a =
array([[-0.02, -0.12, -0.11, -0.06,  0.25,  0.04, -0.04, -0.08, -0.10,
         0.10],
       [ 0.13, -0.12, -0.14, -0.03,  0.18,  0.10, -0.08, -0.12, -0.28,
        -0.18],
       [ 0.05, -0.06, -0.08,  0.13,  0.26,  0.00, -0.01, -0.03, -0.15,
        -0.13],
       [-0.05, -0.08, -0.05,  0.07,  0.14,  0.03,  0.03, -0.13, -0.15,
         0.06],
       [-0.01,  0.00, -0.20,  0.15,  0.27, -0.01,  0.00, -0.10, -0.16,
        -0.06],
       [-0.08, -0.07, -0.03,  0.14,  0.30, -0.03,  0.03, -0.14, -0.18,
        -0.13],
       [ 0.09, -0.24,  0.12, -0.01,  0.36,  0.12,  0.13, -0.06,  0.01,
         0.06],
       [-0.09, -0.12, -0.07,  0.03,  0.12,  0.05,  0.05, -0.37, -0.23,
         0.11],
       [ 0.05, -0.17,  0.04,  0.02,  0.29,  0.07,  0.07, -0.02, -0.04,
         0.04],
       [ 0.20, -0.09, -0.17,  0.09,  0.32,  0.11, -0.06, -0.09, -0.19,
        -0.06],
       [ 0.13, -0.15, -0.14, -0.10,  0.43,  0.01, -0.06, -0.02, -0.01,
         0.00],
       [ 0.14, -0.22,  0.03, -0.02,  0.56, -0.04,  0.00, -0.14,  0.00,
        -0.10],
       [ 0.10, -0.14, -0.22, -0.17,  0.31,  0.03, -0.12, -0.12, -0.17,
        -0.13],
       [ 0.05, -0.12, -0.01,  0.11,  0.39, -0.02, -0.02, -0.07, -0.12,
        -0.13],
       [ 0.16, -0.26,  0.05, -0.05,  0.63, -0.04,  0.03, -0.18,  0.05,
        -0.08],
       [ 0.08, -0.09, -0.05,  0.09,  0.27,  0.00,  0.00, -0.01, -0.12,
        -0.13]])
a[0, 0] = -0.02
a[9, 3] = 0.09
a[15, 5] = 0.00
a[12, 0] = 0.10
a[10] = [0.13, -0.15, -0.14, -0.10, 0.43, 0.01, -0.06, -0.02, -0.01, 0.00]
a[:, 2] = [-0.11, -0.14, -0.08, -0.05, -0.20, -0.03, 0.12, -0.07, 0.04, -0.17, -0.14, 0.03, -0.22, -0.01, 0.05, -0.05]
a[:, 5] = [0.04, 0.10, 0.00, 0.03, -0.01, -0.03, 0.12, 0.05, 0.07, 0.11, 0.01, -0.04, 0.03, -0.02, -0.04, 0.00]
a[:, 8] = [-0.10, -0.28, -0.15, -0.15, -0.16, -0.18, 0.01, -0.23, -0.04, -0.19, -0.01, 0.00, -0.17, -0.12, 0.05, -0.12]
a[5, 6] = 0.03
a[13, 2] = -0.01
a[8, 6] = 0.07
a[15, 4] = 0.27
a[4, 3] = 0.15
a[8] = [0.05, -0.17, 0.04, 0.02, 0.29, 0.07, 0.07, -0.02, -0.04, 0.04]
a[7, 1] = -0.12
a[7, 2] = -0.07
a[1, 1] = -0.12
a[10, 3] = -0.10
a[0, 7] = -0.08
a[9, 6] = -0.06
a[4, 8] = -0.16
a[8, 7] = -0.02
a[:, 7] = [-0.08, -0.12, -0.03, -0.13, -0.10, -0.14, -0.06, -0.37, -0.02, -0.09, -0.02, -0.14, -0.12, -0.07, -0.18, -0.01]
a[2, 0] = 0.05
a[2, 3] = 0.13
a[3] = [-0.05, -0.08, -0.05, 0.07, 0.14, 0.03, 0.03, -0.13, -0.15, 0.06]
a[10, 9] = 0.00
a[10, 7] = -0.02
a[6, 2] = 0.12
a[2] = [0.05, -0.06, -0.08, 0.13, 0.26, 0.00, -0.01, -0.03, -0.15, -0.13]
a[:, 4] = [0.25, 0.18, 0.26, 0.14, 0.27, 0.30, 0.36, 0.12, 0.29, 0.32, 0.43, 0.56, 0.31, 0.39, 0.63, 0.27]
a[4, 2] = -0.20
a[14, 8] = 0.05
a[14] = [0.16, -0.26, 0.05, -0.05, 0.63, -0.04, 0.03, -0.18, 0.05, -0.08]
a[5, 3] = 0.14
a[4, 4] = 0.27
a[4, 5] = -0.01

M = array([2477, 3413, 4854, 7838, 3394, 5773, 1452, 1379, 7002, 1859])
M[0] -> 2477
M[5] -> 5773
M[2] -> 4854
M[7] -> 1379
M[6] -> 1452

X = ((-16, 11, 10, 12, 10, -43, -6, 2), (10, 12, 3, 5, 11, -27, 14, 10), (5, 21, 24, 36, 18, 38, 2, 36), (10, 15, 12, 29, 13, 29, 8, 26))
X[0, -8] => -16
X[-4, 3] => 12
X[3, -3] => 29
X[3, -2] => 8
X[-2, 3] => 36
X[:, 3] => [12, 5, 36, 29]
X[-1, 2] => 12
X[-1, -1] => 26
X[2, 5] => 38
X[3] => [10, 15, 12, 29, 13, 29, 8, 26]
X[-4, -7] => 11
X[-4, -2] => -6
X[2] => [5, 21, 24, 36, 18, 38, 2, 36]
X[1, 6] => 14
X[:, -2] => [-6, 14, 2, 8]
X[-3, 1] => 12
X[:, -8] => [-16, 10, 5, 10]

grid =
[[272, 252, 316, 299, 524, 864, 427, 737, 349],
 [303, 290, 316, 295, 274, 27, 314, 38, 411]]
Indices start at 0.
(0, 0) = 272
(0, 5) = 864
(1, 4) = 274
(1, 7) = 38
(1, 2) = 316
(1, 0) = 303
(1, 8) = 411
(1, 3) = 295
(0, 3) = 299

A = [583 682 782 639 365 185]
A[0]: 583
A[2]: 782
A[5]: 185

m =
array([[-2.4,  0.0, -2.4, -1.4,  0.2,  0.1, -1.8, -1.6, -1.0,  0.1, -0.9,
        -0.9],
       [-1.5, -0.4, -0.6, -1.9, -0.2, -0.1, -0.5,  0.8, -1.4, -0.3, -0.2,
        -2.9],
       [-1.2, -1.4, -0.6, -1.9, -1.6, -2.0, -1.5, -1.3, -1.8, -1.4, -1.2,
        -1.5],
       [-1.5, -0.4, -1.1, -0.8, -1.6, -1.5, -1.2, -1.1, -1.0,  0.3, -1.4,
        -2.2],
       [-0.6, -1.1, -1.1, -1.4, -2.0, -1.5, -1.5, -0.8, -1.8, -1.6, -2.4,
        -0.9],
       [-1.2, -1.4, -1.5, -0.8, -1.1, -0.8, -1.5, -0.8, -1.0, -1.2, -0.9,
        -0.9],
       [-1.5, -2.1, -2.4, -0.8, -0.2, -1.5, -1.8, -1.1,  1.6, -1.4, -0.7,
        -1.5]])
m[0, 0] -> -2.4
m[0, 2] -> -2.4
m[2, 3] -> -1.9
m[:, 1] -> [0.0, -0.4, -1.4, -0.4, -1.1, -1.4, -2.1]
m[5, 1] -> -1.4
m[1, 9] -> -0.3
m[2, 1] -> -1.4
m[0, 1] -> 0.0
m[5, 5] -> -0.8
m[6, 11] -> -1.5
m[3, 5] -> -1.5
m[1] -> [-1.5, -0.4, -0.6, -1.9, -0.2, -0.1, -0.5, 0.8, -1.4, -0.3, -0.2, -2.9]
m[3, 7] -> -1.1
m[3, 3] -> -0.8
m[2, 11] -> -1.5
m[0] -> [-2.4, 0.0, -2.4, -1.4, 0.2, 0.1, -1.8, -1.6, -1.0, 0.1, -0.9, -0.9]
m[5, 3] -> -0.8
m[4, 0] -> -0.6
m[1, 3] -> -1.9
m[1, 8] -> -1.4
m[4, 4] -> -2.0
m[:, 10] -> [-0.9, -0.2, -1.2, -1.4, -2.4, -0.9, -0.7]
m[6, 2] -> -2.4
m[6, 10] -> -0.7
m[:, 4] -> [0.2, -0.2, -1.6, -1.6, -2.0, -1.1, -0.2]
m[3, 2] -> -1.1
m[1, 11] -> -2.9
m[0, 11] -> -0.9
m[1, 4] -> -0.2
m[6] -> [-1.5, -2.1, -2.4, -0.8, -0.2, -1.5, -1.8, -1.1, 1.6, -1.4, -0.7, -1.5]
m[0, 5] -> 0.1
m[2, 5] -> -2.0
